Named turns come first, each shown by rows before and after it. Which turns, in which order, take the first row of each pair that follows to the second? Write the first one first, as in the answered first pair.
Z_643 (before -> after):
[ -2  30 -20  16  -4 -32  -7  13  27  -6  -3  -2  -2 -40  10  12  27  -9
   4  -8  -8 -29  -4   1   5  24   4  -5   3   1 -35 -33] -> [ -1  27  -4  22  -5 -39  -8  22  28  -5  -3  -3  -3 -35   5  10  27 -13
  -9  -9  -3 -30  -3   4   9  31   6  -1  -3  -7 -25 -33]
[ 25  -1 -19 -19   4   7   1  -4   2   1   8   7  -5  21  -6   6   3  14
   5 -25   4   8   3  -1  18 -18   0  13 -12   4 -14  -1] -> [ 22   3 -21 -19   4   2   1  -3   3   1  10   5  -7  17  -5   7  -1  12
   8 -24   5   7   7   1  19 -16   0  15 -11   3 -17  -1]
[  6   2  15   5  -2  11   3  -2 -11   5  -7   1   2  18   8  -4  -2   6
 -21   8   2   9 -11  -3  -3  -9   4   8   1  -1  17   0] -> [  8   3   5   2  -3  17   3  -7 -12   6  -6   3   4  19  12  -4   1   9
 -14   9  -3   9 -14  -6  -5 -14   3   6   4   5  13   0]
Z_121 (before -> after):
[ -7   8   3  12  -6 -25  -5   4   4 -10   4  -4  -1 -25   2  21 -11 -11
   4   1   5   5  11  20   2  21   5   5 -18  -9 -14   5] -> [ -1  -3  22  12  -6 -25  -6  16   2 -12  -3  -2   2 -17  -6  15  -3 -13
 -11  -6   3   4   2  18   5  27   3   5 -19 -11   1   3]
[ 20 -29  15   0   1  14  -4  16 -15  -7 -13   5   4  14 -10  -9  23   4
  -8 -16  -1   0 -15  -3  -1   0  -5  -4   6   4  24  -1] -> [ 18 -19   1   1  -2  29   4  -1 -20  -5 -10   7   9  23   3  -7  18  16
   0  -7   0   1 -12  -8 -10 -16  -2  -2  11  12  17   5]
[ -6 -18   9   5 -10   6 -25  25   6  -4  11  -7 -16 -16 -29  -4  19  -9
 -15 -26   1   9   5   2  15  31   3   3  -6 -19  17   3] -> [  1 -27  18   6 -12  24 -17  22  -2  -1   3  -1  -6   9 -28 -12  23   3
 -24 -24  -2   8  -7  -7   8  17   5   7  -1 -12  29  10]
[ 12   2  25 -12  12   3   6  22   9   7  -9   7   0   7 -22  -4   7  16
 -26  -7  11  -3 -19 -22  -4   3  15 -17  13  -7   5   7] -> [ 10   9  16 -13   8  13  14   8   5   9  -8  10   5  15 -14  -1   4  26
 -23   0  11  -3 -15 -25 -13  -9  18 -16  18  -2   1  10]
Z_413 (before -> after):
[-13  15   4  -2   2  13  -2  -6   1 -12  11   1 -12  -1  14  -6 -24  -4
  24  28  13  -3  18  -5 -10  -3  22  23 -15  -6 -12  -1] -> [-12  11  -9  -8   5  12  -9  -4   2 -13   9  -1 -13 -13  13  -8 -20  -9
  35  22   6  -3  15  -6  -8   1  18  15 -12  -3 -19  -4]
[ -3   8  -3 -12  -2   4  -3   8  20  -2  -6  11  -8   6  -7   6 -31   6
 -21  -1  21  13  -4  -6  10 -20   3  19   0 -13  29  13] -> [ -5  12 -10 -15   1  -5 -11  13  25  -4   1   8 -14  -9  -7  10 -33  -1
 -14  -1  23  14   1  -1  14 -12   0  16  -1 -13  22  10]
[-15  16 -18   1   4 -33 -22  13  14  -7   8 -19  -9 -37   3  17  -8 -18
  20   2   7   4  23   9   7  22  -4  -5 -12  -7 -23  -7] -> [ -1  -4 -40 -16   7  -7 -27   9   5  -9  -8 -15   0 -34  -1   1  15  -9
  33  -6 -15   3  -8  -8   0  12 -12 -23   7  13 -24  -5]
[ 33 -16 -31 -34  -1  22 -30   0  -1 -34 -27  11  12  -1   5   3  27   3
 -15  -4 -10 -27 -16 -50  -9  -2   8  -9   5 -10   1  -7] -> [ 33  -9  -2 -20  -7  24 -15  -3  -4 -27 -29  15  19  29   7   4  18  11
 -37   8   2 -28  -8 -48 -15 -11  18   9  -2 -15  16   0]
Z_43 (before -> after):
[-32  -4 -25  32  -2   9 -26 -10  14 -15  13   1  -5   6 -11  28  -9  -4
  16 -12  21 -20 -18   9 -11 -21   4 -20  26  14 -30  13] -> [-22 -19 -19  28  -2  21 -25  -7   7 -15   3   4   1  16 -18  16   2   1
   8 -17  13 -23 -36   2 -11 -22   4 -24  32  19 -18  13]
[  9   0 -10   4  -2  19   1 -13  -4  -1  -3   6   3   5   3   5   6  23
   9  -2  -2  -8 -10  -5   1 -14  -1   3   3  11   1   7] -> [  4  11  -8   8  -3  13   4 -17  -1   1   4   5   1   5   6  10  -2  23
   7   3   4  -6   2  -2   1 -15   4  10  -2   7  -2   8]
[ 10  -7 -10  -7  -2 -11 -35 -10  17 -10   1  -9  15 -31  -3  20  15  -7
  12 -17   1  15   1   2   1  10 -15   0   8  21 -13   1] -> [ 22 -23  16  -2  -4   9 -25  -7   5  -7 -12  -1  26   5 -10   7  23   7
 -12 -15  -2  12 -16  -8  -4   0 -11   5  11  24  13   6]
Now pairs of rows:
Between the rows of a pair lie two turns.
[  9   2  -8 -23  10 -16 -15  31  11   4  -1   5  -7 -30 -11   4  23  -4
  15  -6 -16  -3 -15  -5  -1  16   1  -7 -10   8  -5   0] -> [  9   9  27  -3  -2   4  13  16   0  15  -2  14   8  26  -4   5   9  18
 -19  13   2  -5  -7 -11 -15  -8  14  19 -13   4  19  16]	Z_413 Z_43
[ -3   9  12  15   0 -13  -5  -1  -6 -12   5 -18   1 -12  -6  10  -6 -16
 -27   3  24   5  12  -4   3   5  -6  17 -13  -8  11  16] -> [  6  -4 -19  -4   6  -5 -17   1  -6 -18   0 -20   0 -36  -8   3  12 -18
  -1 -10   2   5  -8 -10   5   8 -16  -6   1   5  -3  11]	Z_413 Z_413
[-13  13 -21  -4   7  -1   8 -24  12  -9  -5  22   5  -4  12  -9  20   4
  29 -11   3   1 -29  15  -6 -20 -16   8  15   5  -4 -35] -> [ -8   6 -15  -5   7   5  11 -22   9  -9  -8  24   8   3  10 -12  22   8
  23 -11   3  -2 -36  11  -7 -21 -17   7  17   6   2 -34]	Z_121 Z_413
[  8 -38  10 -28  25   8  -4   9 -11   1 -14  15  18   3 -22   1  13 -17
  14 -17 -35   5 -23  -3  17  14  10 -13   3  21 -13 -21] -> [  6 -29 -10 -29  22  19   2  -6 -12   3 -10  15  19   3 -12   5   8  -9
  29 -11 -38   5 -18  -6   8  -1  10 -15   9  29 -27 -17]	Z_121 Z_643
[ 11   2 -21 -23  -7 -21 -10  -3 -12   1  25 -10 -20 -15  10  -8  25  -9
  29  15  -3  -1   4   8 -15   6  17  -7  -7 -11 -20   0] -> [ 11  -3   2 -15  -9 -34 -10  10 -11   2  27 -10 -23 -13   3 -10  23 -16
  10  12   5  -3   8  13  -7  19  18   2 -18 -20  -6  -1]	Z_643 Z_643
[ 18  -9 -35   3  -7   7  -6 -22   4 -11  22  18 -13   5 -14 -10 -42   7
 -15   5 -13  -1  10  15 -11  -6 -18  -6   7   7 -29   3] -> [ 19 -10 -28   7 -10  14  -2 -24   0  -9  20  20 -10  16 -14 -11 -42  11
 -20   6 -12  -2   8  14 -14 -13 -16  -2   9   7 -25   4]	Z_413 Z_413
[  8 -15  -2 -10   4  -4 -12  17   7  -5  -5   2   1 -21 -10  -9  10  -9
   5 -12  -7  -7 -14   0   8   8 -12 -18  -5   3  -5  -7] -> [ 12 -16  22   0  -1  10   3  12  -2   1 -12   9  11  16  -9 -14   6   6
 -16  -4  -1  -8 -15  -5   0  -7  -6  -5  -3   3  13   1]	Z_413 Z_413
[ 12   3  -2 -18 -12  -4   9 -11 -19   0  -4   0   1   9 -15 -20  -4  11
   6  13  -2  -6 -23  -2 -18  -8  13  26  -7 -20  -2  -4] -> [  8  10  -1 -14 -12  -8  10 -14 -18   2   0  -1   0   8 -13 -14 -10  11
   5  18   1  -5 -16   2 -19  -8  14  32 -13 -23  -4  -3]	Z_643 Z_413
[  7  17  34  23 -14  14  22  -5 -19   9   7   9  10  48   1   9 -29  26
 -38  10  32  11   7   0  -2 -12  18  34  -7  -4  38   2] -> [ -4  31  24  26 -11 -13  13  -3  -7   8  23   2  -3  21   4  21 -43   9
 -28  10  42  13  31  16   6   3  16  36 -18 -15  23  -2]	Z_643 Z_413
[ 11  -4 -29   9  20  40  -6 -24   1  -1 -34  21 -29 -22   8  -6  -9  -2
  20  -5 -22 -10 -25  32   0  -6 -21 -17  -6  15   0 -16] -> [  7   7  18  35  10  34  15 -27  -4   7 -26  26 -23  19   9   0 -30   6
 -18  11   3 -10  -5  37  -2 -13  -6  12 -21  -2  24  -5]	Z_43 Z_413
[ 14 -18 -17 -15   6  14  -9  13  -7 -10 -14   3  -1 -10  -7 -14  24   1
  17 -15 -20  -6 -35 -13  -2   1  -6 -21  17  14  -6  -1] -> [-15  31   0  15  -3 -15   8  -8   2   0  18  -1  -7   0  15  18 -26   1
   5  12  24  -2  28  10  -8  -8  10  17  -7  -8 -16   8]	Z_43 Z_43
